In the rows, zero is written as 128.
Each path below is one point turned by a fixed rotation once a step. After each direction that follows a path, write how fast that rotation turns it, in degrees a step (0 if it stays still).
Each turn is a multiple of 5 degrees from 10 to 175, or 0.
Each row of a path follows its step; steps can be skipped.
Path 1:
step 0: [138 133 135 123 129 134 121 134 126 136 130 135 128 127 129 121 124 124
 110 123 130 137 127 135 136 123 129 133 134 128 140 124 123 112 128 121
 135 140 132 131 123]
step 1: [143 134 132 130 125 115 126 130 130 126 129 120 129 119 125 133 128 132
 120 131 133 130 123 139 125 117 119 132 133 141 135 118 128 136 129 137
 127 130 125 125 112]
step 2: [131 138 135 133 129 120 123 142 127 123 129 137 126 126 123 124 134 122
 113 117 132 132 135 139 135 129 136 123 127 124 141 134 118 121 123 135
 128 128 133 127 121]
step 3: [137 127 127 121 118 117 117 129 124 130 131 137 130 131 127 138 129 132
 126 128 138 133 127 139 136 126 124 137 141 138 135 127 133 127 129 127
 127 134 132 112 120]
step 5: [131 140 130 119 122 122 115 134 124 134 130 132 126 131 123 122 121 133
 124 124 129 129 123 147 134 123 122 137 126 135 132 128 121 121 124 130
 117 143 131 127 128]
step 7: [128 149 130 124 124 128 125 136 122 124 130 136 123 132 121 131 126 121
 117 130 128 123 135 140 133 116 125 135 121 133 140 128 130 122 131 131
 135 133 126 126 117]
step 8: [134 138 136 131 117 114 119 136 127 126 135 133 130 120 137 127 136 131
 125 116 132 125 124 130 124 134 124 132 141 141 128 125 132 122 123 137
 130 131 133 124 121]
step 9: [126 127 135 130 127 126 120 136 121 133 134 143 128 136 120 122 129 125
 120 133 132 141 136 129 129 126 128 127 119 135 141 121 129 122 121 136
 130 137 126 122 113]
step 11: [119 137 136 131 120 117 120 135 130 136 130 135 119 129 111 124 135 126
 117 117 130 138 136 129 122 132 129 134 124 133 126 124 126 134 134 135
 122 133 130 124 121]
step 12: [131 145 135 125 125 134 118 125 125 129 134 143 121 130 129 130 116 134
 129 128 127 123 127 136 129 124 139 135 132 132 128 132 134 122 122 129
 130 136 134 118 112]
[128 128 130 120 126 127 130 126 130 124 128 127 131 127 129 128 125 126
 130 126 126 129 127 129 130 128 126 127 129 128 126 129 129 130 126 129
 129 130 129 126 126]
155
[128 130 131 127 127 127 129 129 130 133 131 128 130 128 128 124 127 128
 129 130 129 127 131 128 128 125 126 125 129 127 130 129 132 128 130 126
 125 124 132 127 128]
0
[127 131 128 127 125 126 128 126 128 126 128 133 125 128 128 132 132 127
 129 127 128 125 129 127 129 129 131 128 130 127 128 131 131 128 131 126
 131 125 128 125 128]
80
[128 126 129 130 125 125 128 127 130 130 126 129 129 125 128 129 131 126
 127 131 129 133 127 126 127 127 126 130 130 128 123 124 130 131 130 130
 126 127 127 127 128]
145
Path 2:
step 0: [134 128 134 134 129 133 134 124 137 127 124 118 119 132 125 128 129 140
 124 128 122 122 137 137 133 120 134 126 121 133 123 136 125 133 115 140
 124 120 118 133 119]
step 1: [120 126 120 131 131 130 118 134 133 126 118 126 135 118 126 118 121 126
 133 148 135 124 133 136 136 129 132 134 131 131 123 131 119 121 136 135
 135 125 132 124 127]
step 4: [113 138 130 124 126 123 136 122 132 121 130 128 125 118 135 130 133 125
 115 136 133 120 134 131 136 131 127 132 116 116 123 134 129 125 131 129
 120 130 130 126 140]
step 5: [117 126 126 123 129 123 121 124 131 136 124 135 121 144 126 116 124 119
 130 121 128 142 118 121 131 129 129 135 122 128 114 124 124 124 126 134
 122 128 125 125 129]
step 6: [134 127 129 117 127 131 129 137 137 132 136 125 124 126 122 121 128 120
 129 124 131 126 138 125 113 120 129 129 124 127 135 140 126 117 123 114
 121 116 122 125 126]
step 8: [132 124 131 138 124 122 136 124 123 136 113 124 120 129 122 118 122 123
 126 126 121 119 131 123 129 141 128 133 125 135 121 136 133 134 138 124
 117 128 131 129 121]
step 9: [122 112 114 124 136 128 119 128 140 124 122 125 130 132 135 127 124 135
 121 127 122 122 132 116 123 121 130 129 131 132 133 138 121 136 120 126
 131 124 134 129 128]
step 10: [123 128 129 131 119 129 124 130 130 125 127 129 121 118 118 138 144 127
 131 132 132 130 129 126 137 139 137 134 122 134 136 125 126 128 121 128
 135 111 138 126 125]
step 11: [117 130 145 137 133 124 124 125 120 141 127 118 126 126 133 122 123 134
 129 140 120 135 119 135 122 126 130 126 121 126 128 129 120 139 130 121
 128 124 131 125 128]
step 12: [129 124 129 119 132 125 135 136 131 126 114 128 118 122 141 127 132 135
 125 121 135 141 142 128 130 127 123 126 126 122 118 136 124 130 135 125
 139 127 124 123 126]
[129 127 129 131 130 129 126 129 128 127 124 122 126 128 129 130 131 132
 129 129 127 128 129 130 127 129 130 128 131 130 128 127 125 130 129 130
 130 125 132 128 127]
35
[128 129 129 127 125 127 129 127 128 128 126 129 126 131 127 131 129 132
 129 124 128 130 126 126 133 129 131 127 127 129 127 126 132 125 128 129
 131 126 126 130 128]
140
[128 127 128 127 129 131 130 130 130 127 128 127 131 127 132 125 127 131
 126 129 129 126 127 128 127 126 130 129 129 129 128 130 127 127 130 124
 130 125 123 131 130]
130
Path 3:
step 1: [126 122 129 131 130 135 130 127 124 137 135 117 127 128 128 131 133 120
 128 125 123 135 136 133 143 128 128 116 125 130 122 127 113 136 129 124
 138 127 143 124 120]
step 2: [123 132 131 130 104 126 127 122 131 125 137 132 130 125 130 118 128 117
 125 122 133 122 132 133 123 127 122 121 119 134 126 133 123 127 118 123
 124 136 116 135 133]
step 3: [121 129 123 115 128 119 127 121 135 125 123 130 113 125 123 124 121 136
 126 126 129 128 126 135 133 122 123 119 139 133 146 121 124 123 131 129
 129 127 132 116 126]
step 5: [137 135 129 123 140 125 126 119 122 120 125 138 134 126 130 124 117 125
 123 126 124 131 135 124 130 123 122 131 118 123 125 120 114 122 120 130
 127 138 122 136 118]
step 7: [122 135 138 133 128 133 133 120 129 140 124 131 120 136 134 129 133 123
 136 120 137 133 135 127 140 125 131 132 128 132 130 116 138 130 133 133
 126 138 118 132 135]
step 8: [129 131 114 132 126 127 133 126 128 131 124 116 128 139 122 126 117 121
 129 115 119 117 131 130 135 121 124 127 128 115 125 128 127 126 121 127
 118 130 142 124 122]
step 9: [125 133 137 120 122 129 126 134 122 130 125 130 136 120 134 132 133 127
 133 131 135 132 122 137 124 130 128 107 123 124 126 128 135 124 116 123
 128 142 135 121 129]
step 10: [123 125 137 127 132 127 112 126 138 125 130 137 121 135 121 134 120 125
 130 119 123 130 130 133 144 123 123 122 122 138 128 128 125 131 127 116
 136 119 125 129 129]
step 11: [121 121 120 138 122 130 133 129 129 129 134 127 126 126 117 120 117 132
 113 128 135 136 132 137 125 132 119 129 120 132 132 126 128 130 123 139
 126 138 137 131 140]
step 12: [132 123 134 113 129 134 124 121 122 134 130 129 123 112 130 121 127 127
 139 123 125 130 131 123 128 127 119 126 124 125 139 124 126 110 134 128
 115 128 128 130 129]
[128 127 127 126 126 128 125 126 129 129 131 130 129 125 127 124 128 128
 125 129 128 131 127 128 132 125 130 128 128 128 124 127 129 135 126 128
 129 127 124 128 130]
85
[125 128 129 126 129 127 125 127 132 127 127 126 129 126 124 132 127 128
 125 126 130 127 124 129 127 128 129 128 130 131 127 128 128 124 122 128
 130 128 129 129 128]
55
[125 131 128 126 127 132 127 127 128 127 124 128 131 130 132 127 128 129
 129 131 132 131 131 128 127 128 130 128 125 129 130 129 127 127 124 130
 125 126 126 128 132]
155
[131 125 127 125 126 127 128 124 127 127 126 129 125 130 129 127 130 127
 126 129 129 129 125 125 125 128 127 124 128 126 125 129 127 126 127 126
 125 129 130 132 129]
110
Path 4:
step 0: [137 122 124 134 139 136 131 135 126 128 133 129 130 136 137 130 125 137
 138 131 135 127 137 127 140 128 141 129 131 131 126 138 124 127 136 127
 139 132 136 126 146]
step 2: [125 126 124 135 138 123 133 129 139 130 124 121 124 125 114 132 113 127
 131 125 127 122 117 118 129 124 128 130 125 127 128 134 131 140 125 121
 118 125 122 142 142]
step 3: [130 118 125 130 131 129 128 130 139 121 126 129 125 132 125 130 123 139
 142 125 132 125 127 117 127 117 124 117 141 128 113 126 125 125 128 139
 138 124 125 131 142]
step 4: [121 144 123 124 137 130 128 132 133 140 119 129 132 123 127 123 129 128
 140 134 135 118 124 124 139 126 135 121 135 126 116 130 113 123 122 132
 132 132 123 120 122]
step 5: [121 131 117 125 139 132 125 116 128 143 124 121 133 120 123 130 125 130
 128 135 129 140 122 117 135 118 128 137 122 134 126 125 132 122 115 131
 120 129 120 133 132]
step 8: [126 129 127 130 137 139 129 130 135 136 130 132 143 120 133 121 137 134
 123 140 127 143 140 127 134 134 117 137 134 135 125 135 123 133 122 127
 120 132 124 125 132]
step 9: [132 129 125 131 131 144 119 136 134 127 128 126 134 127 131 141 120 127
 127 134 123 140 136 138 134 122 129 125 114 117 130 131 131 125 124 121
 123 130 140 122 141]
step 10: [126 134 140 123 126 132 125 120 134 125 119 131 123 129 132 133 115 140
 131 125 132 133 131 125 124 141 126 126 123 112 117 130 140 141 135 126
 119 132 133 124 133]
step 11: [124 133 131 136 135 129 132 133 136 129 133 137 125 129 133 129 125 127
 117 131 116 128 134 119 124 126 121 127 136 123 115 137 120 151 131 123
 122 123 118 127 133]
step 12: [136 133 124 125 137 124 130 131 131 128 130 135 133 135 132 129 125 125
 135 140 127 138 135 123 128 117 116 115 123 112 128 133 117 127 125 134
 133 115 134 128 136]
[128 129 129 126 128 127 130 129 125 128 131 130 128 132 131 128 132 126
 130 130 127 128 131 126 128 127 127 127 125 126 127 127 131 132 131 123
 125 128 131 128 128]
25
[127 125 129 129 127 128 128 123 128 128 129 124 125 130 130 131 124 126
 127 128 128 125 128 130 128 131 129 129 126 128 125 128 130 130 126 129
 123 125 126 128 127]
85
[130 129 130 130 130 128 128 124 129 125 127 130 133 126 131 129 133 127
 128 126 127 126 129 131 128 128 129 132 128 131 129 130 131 125 127 129
 126 129 130 127 129]
40
Path 5:
step 0: [124 133 134 139 130 128 125 133 128 123 123 119 137 111 136 133 134 130
 127 132 135 140 128 123 140 119 137 125 123 133 135 127 132 127 123 131
 128 133 129 141 127]
step 2: [139 133 127 130 133 116 130 134 125 127 135 118 124 119 131 122 121 122
 126 114 130 128 114 125 133 124 128 121 121 137 127 128 123 137 122 130
 124 119 137 131 120]
step 3: [127 126 126 130 129 120 122 123 121 134 137 128 131 120 136 123 140 131
 140 123 141 120 117 127 135 125 133 128 122 131 118 132 124 138 125 117
 126 133 128 136 121]
step 4: [139 124 131 120 123 113 120 137 141 127 138 133 134 120 126 128 146 132
 123 123 131 127 120 134 125 120 124 131 125 124 125 127 126 132 125 126
 127 134 124 130 122]
step 5: [127 125 130 129 132 115 127 146 142 133 120 126 140 117 140 124 126 125
 131 133 134 125 128 128 133 117 131 127 126 121 127 128 125 127 123 133
 134 131 134 139 128]
step 6: [126 128 134 132 141 125 124 134 125 127 128 120 135 115 132 125 131 142
 126 136 130 140 119 131 133 129 134 139 119 125 133 126 132 128 117 129
 126 135 124 137 133]
step 7: [131 131 140 124 137 128 117 136 128 120 135 127 126 129 133 131 127 127
 118 126 134 143 114 128 135 124 130 116 120 129 134 125 118 130 119 134
 129 122 130 134 125]
step 8: [128 129 130 134 135 120 126 125 127 123 129 119 131 126 131 135 121 134
 136 118 130 125 111 118 136 118 132 120 122 128 121 125 125 139 121 124
 120 128 141 131 125]
step 10: [139 127 137 125 125 120 119 139 144 129 133 127 123 118 130 126 145 126
 132 120 134 122 126 124 128 119 134 126 130 132 124 134 124 126 126 124
 133 131 135 138 130]
step 11: [136 132 127 128 134 121 130 145 135 130 127 128 138 106 132 119 124 134
 130 135 131 123 120 126 133 120 131 132 123 128 129 134 136 129 124 122
 127 133 127 129 121]
[126 128 130 134 130 128 132 126 129 127 126 126 131 127 132 125 127 128
 129 128 129 127 127 128 126 125 128 127 131 129 127 131 128 125 128 128
 127 127 131 126 124]
130
[132 132 125 129 129 129 126 129 126 126 127 128 124 129 128 127 128 127
 130 124 129 128 128 129 128 126 125 130 132 127 123 127 129 129 129 125
 128 127 126 132 126]
55
[128 129 124 129 128 123 133 128 126 131 127 126 129 126 129 129 122 126
 129 128 127 126 129 128 128 129 127 130 127 127 126 125 127 129 125 130
 128 127 128 129 131]
115
[128 128 127 126 133 128 129 126 125 130 130 130 127 130 128 127 127 127
 130 129 126 132 123 127 130 131 126 125 128 129 125 129 128 131 126 127
 128 126 128 124 125]
70
[129 127 130 126 130 128 125 130 126 127 129 127 128 125 131 125 124 126
 127 128 124 131 129 127 126 129 132 129 130 130 127 129 132 126 131 129
 130 129 127 128 131]
70
Path 6:
step 0: [134 124 126 134 142 140 135 121 119 127 126 136 131 128 120 131 131 132
 126 120 130 139 124 136 137 129 127 135 138 122 123 127 132 127 121 125
 128 128 127 127 120]
step 1: [135 132 124 123 130 134 120 129 127 139 131 134 135 123 128 128 133 125
 131 115 124 138 129 133 131 122 138 128 139 124 137 124 135 119 133 122
 134 120 122 124 130]
step 2: [134 127 131 121 131 132 130 130 126 117 139 124 126 122 135 119 123 116
 127 117 135 123 125 126 127 122 131 131 141 119 130 136 125 119 130 123
 137 131 121 123 130]
step 5: [130 119 126 127 142 123 132 126 136 121 135 127 122 127 139 118 122 135
 121 131 124 121 135 121 131 121 117 140 128 130 129 132 130 128 126 127
 125 125 130 139 125]
step 6: [134 122 123 131 127 119 132 135 125 139 132 137 121 132 130 131 130 134
 124 142 121 130 128 131 130 123 118 129 135 127 123 124 131 132 122 121
 119 121 117 137 126]
step 7: [137 136 122 125 129 128 126 140 136 119 126 134 130 128 124 121 133 133
 132 140 130 124 122 139 137 127 121 127 131 125 125 119 136 121 121 124
 129 118 129 126 125]
step 9: [134 123 128 135 126 139 129 130 130 140 124 131 132 125 130 121 128 117
 136 134 124 132 122 127 132 137 138 122 138 117 126 128 128 131 132 117
 135 126 120 134 128]
step 10: [127 134 138 123 128 144 122 134 138 123 130 125 129 132 130 115 119 125
 134 119 122 130 127 128 134 128 130 121 137 126 127 127 121 127 118 123
 135 130 131 131 135]
step 11: [126 120 131 127 130 135 127 122 123 125 132 137 134 134 131 123 122 129
 131 119 126 127 139 128 128 112 124 118 129 124 120 130 121 136 136 122
 134 137 129 136 131]
step 12: [126 135 121 125 133 129 130 120 129 137 127 139 131 129 128 121 112 127
 120 138 127 131 134 123 131 119 128 119 119 124 132 137 127 124 125 124
 138 129 122 134 125]
[126 131 125 128 131 129 126 128 128 125 130 129 130 127 130 125 126 124
 127 126 128 131 128 129 124 129 132 127 130 130 125 126 126 131 130 131
 127 128 125 129 131]
45
[125 125 129 129 131 131 126 129 128 127 124 126 131 128 125 127 128 129
 124 130 126 130 128 126 128 132 131 132 125 125 130 128 128 128 129 127
 126 128 128 129 126]
80
[127 130 129 131 128 126 130 124 129 131 127 132 129 129 127 130 128 128
 127 128 130 129 127 127 129 133 128 127 128 127 129 126 127 127 122 127
 128 129 123 129 130]
120
Path 7:
step 0: [143 121 142 131 123 123 130 128 130 136 123 130 132 128 132 127 123 131
 131 131 133 126 125 126 140 125 129 121 118 121 127 129 129 126 130 132
 118 134 148 117 127]
step 1: [129 127 128 123 129 121 127 125 131 124 127 135 134 116 125 128 125 134
 133 125 125 122 127 135 128 123 139 134 132 115 128 130 133 133 121 134
 126 125 154 125 123]
step 4: [133 137 136 121 138 122 114 129 131 122 129 122 130 131 117 114 128 130
 120 125 130 125 134 139 124 132 132 131 116 125 124 131 129 126 129 144
 122 130 128 126 135]
step 5: [143 125 142 131 130 124 126 139 140 131 117 124 135 141 126 122 125 131
 131 131 134 126 128 132 129 130 133 124 130 126 125 125 139 125 126 139
 126 132 127 117 123]
step 7: [130 130 131 117 135 134 129 138 133 125 123 131 122 123 132 119 133 136
 140 126 124 119 129 137 145 123 132 129 123 122 130 121 121 141 127 132
 134 127 133 124 131]
step 8: [134 132 131 122 139 136 125 135 130 133 125 141 129 125 128 119 134 125
 128 135 129 123 133 117 128 126 130 124 119 126 116 132 128 143 121 124
 134 133 136 119 120]
step 9: [129 140 134 124 132 126 124 128 126 131 139 133 130 134 127 116 127 131
 123 130 129 126 136 130 122 121 127 121 113 118 125 136 136 138 133 127
 117 124 138 121 136]
step 10: [137 127 139 134 130 124 128 128 140 121 130 133 126 131 124 129 128 132
 127 138 132 125 118 132 137 128 131 120 126 119 125 139 139 134 138 143
 121 120 133 119 127]
step 11: [142 123 136 132 135 127 120 121 135 122 126 135 140 122 114 129 124 128
 139 124 130 126 128 133 122 123 124 132 132 115 133 132 130 136 129 131
 126 124 132 127 116]
step 12: [144 129 128 124 135 136 124 132 131 126 127 125 126 133 124 124 133 132
 135 116 128 116 123 145 129 131 123 119 126 115 130 118 126 133 128 124
 127 127 137 135 128]
[126 126 127 129 129 128 128 128 128 130 125 128 129 132 128 129 127 130
 128 124 130 127 132 127 125 128 125 124 130 127 127 127 132 131 128 123
 127 132 127 128 126]
115
[128 127 129 126 131 126 127 133 128 131 130 126 130 129 128 129 129 126
 126 126 130 127 127 130 130 130 130 132 127 130 129 123 130 127 126 128
 128 127 123 129 127]
40
[125 127 130 130 125 128 129 131 128 125 128 127 131 131 128 126 129 129
 131 129 124 125 129 127 129 128 128 127 126 130 130 127 124 128 122 128
 129 131 127 127 129]
45
[129 126 131 128 124 127 124 128 130 129 128 125 131 130 131 133 126 128
 128 130 125 127 132 128 129 128 130 127 129 127 130 129 128 128 131 131
 125 126 129 129 124]
70
Path 8:
step 0: [124 123 128 123 134 128 129 131 130 125 122 123 135 124 131 127 128 122
 130 136 122 119 125 134 114 128 116 117 133 134 139 132 133 129 135 138
 127 132 132 122 131]
step 1: [123 128 126 124 131 125 121 133 129 139 131 134 121 129 132 127 122 127
 138 143 122 130 127 135 128 140 133 121 136 126 124 120 126 132 127 125
 121 115 133 132 133]
step 2: [123 128 130 127 123 116 123 126 124 125 119 133 122 128 134 128 137 117
 126 133 131 129 119 126 128 133 135 128 133 132 141 135 129 130 129 136
 122 125 124 116 119]
step 4: [119 130 134 135 123 124 126 133 131 125 128 129 129 128 130 122 120 122
 124 133 124 128 108 130 131 129 123 123 137 124 136 124 134 127 123 130
 126 127 128 123 143]
step 5: [125 129 128 136 120 131 127 128 132 135 118 125 121 135 135 139 127 135
 128 142 122 138 128 136 123 132 135 125 130 141 128 129 127 127 132 124
 130 128 125 117 129]
step 6: [130 132 128 128 138 124 120 124 120 127 127 131 122 133 137 130 123 115
 129 135 128 131 129 125 132 126 122 122 126 131 139 133 136 135 133 125
 118 139 126 127 138]
step 7: [129 131 129 122 129 130 128 125 127 138 110 135 134 124 132 127 127 130
 128 130 131 123 116 138 123 134 132 120 126 132 127 130 130 120 129 120
 123 122 124 130 141]
step 8: [118 117 124 128 129 130 118 132 127 121 124 121 124 140 129 123 129 126
 132 135 137 132 121 130 123 129 126 132 137 131 135 121 125 126 140 131
 117 129 126 123 135]
step 11: [126 127 126 123 133 127 129 126 125 125 124 132 123 123 131 122 122 137
 137 144 122 125 124 137 129 137 118 130 140 137 128 132 133 127 137 126
 132 120 131 122 132]
step 12: [118 133 133 129 131 120 127 132 128 127 127 128 126 129 125 127 130 114
 127 135 128 135 133 129 128 138 128 111 133 134 133 127 118 128 128 136
 117 123 129 118 133]
[126 125 128 131 127 129 127 129 127 130 124 124 129 127 128 130 131 129
 128 128 128 126 127 128 123 126 131 132 128 132 129 130 128 128 132 130
 131 128 126 126 125]
135
[127 128 126 129 127 126 129 127 128 128 128 127 127 128 128 128 130 126
 131 127 130 133 127 122 128 130 126 126 127 132 123 129 129 127 128 128
 127 131 130 126 125]
110
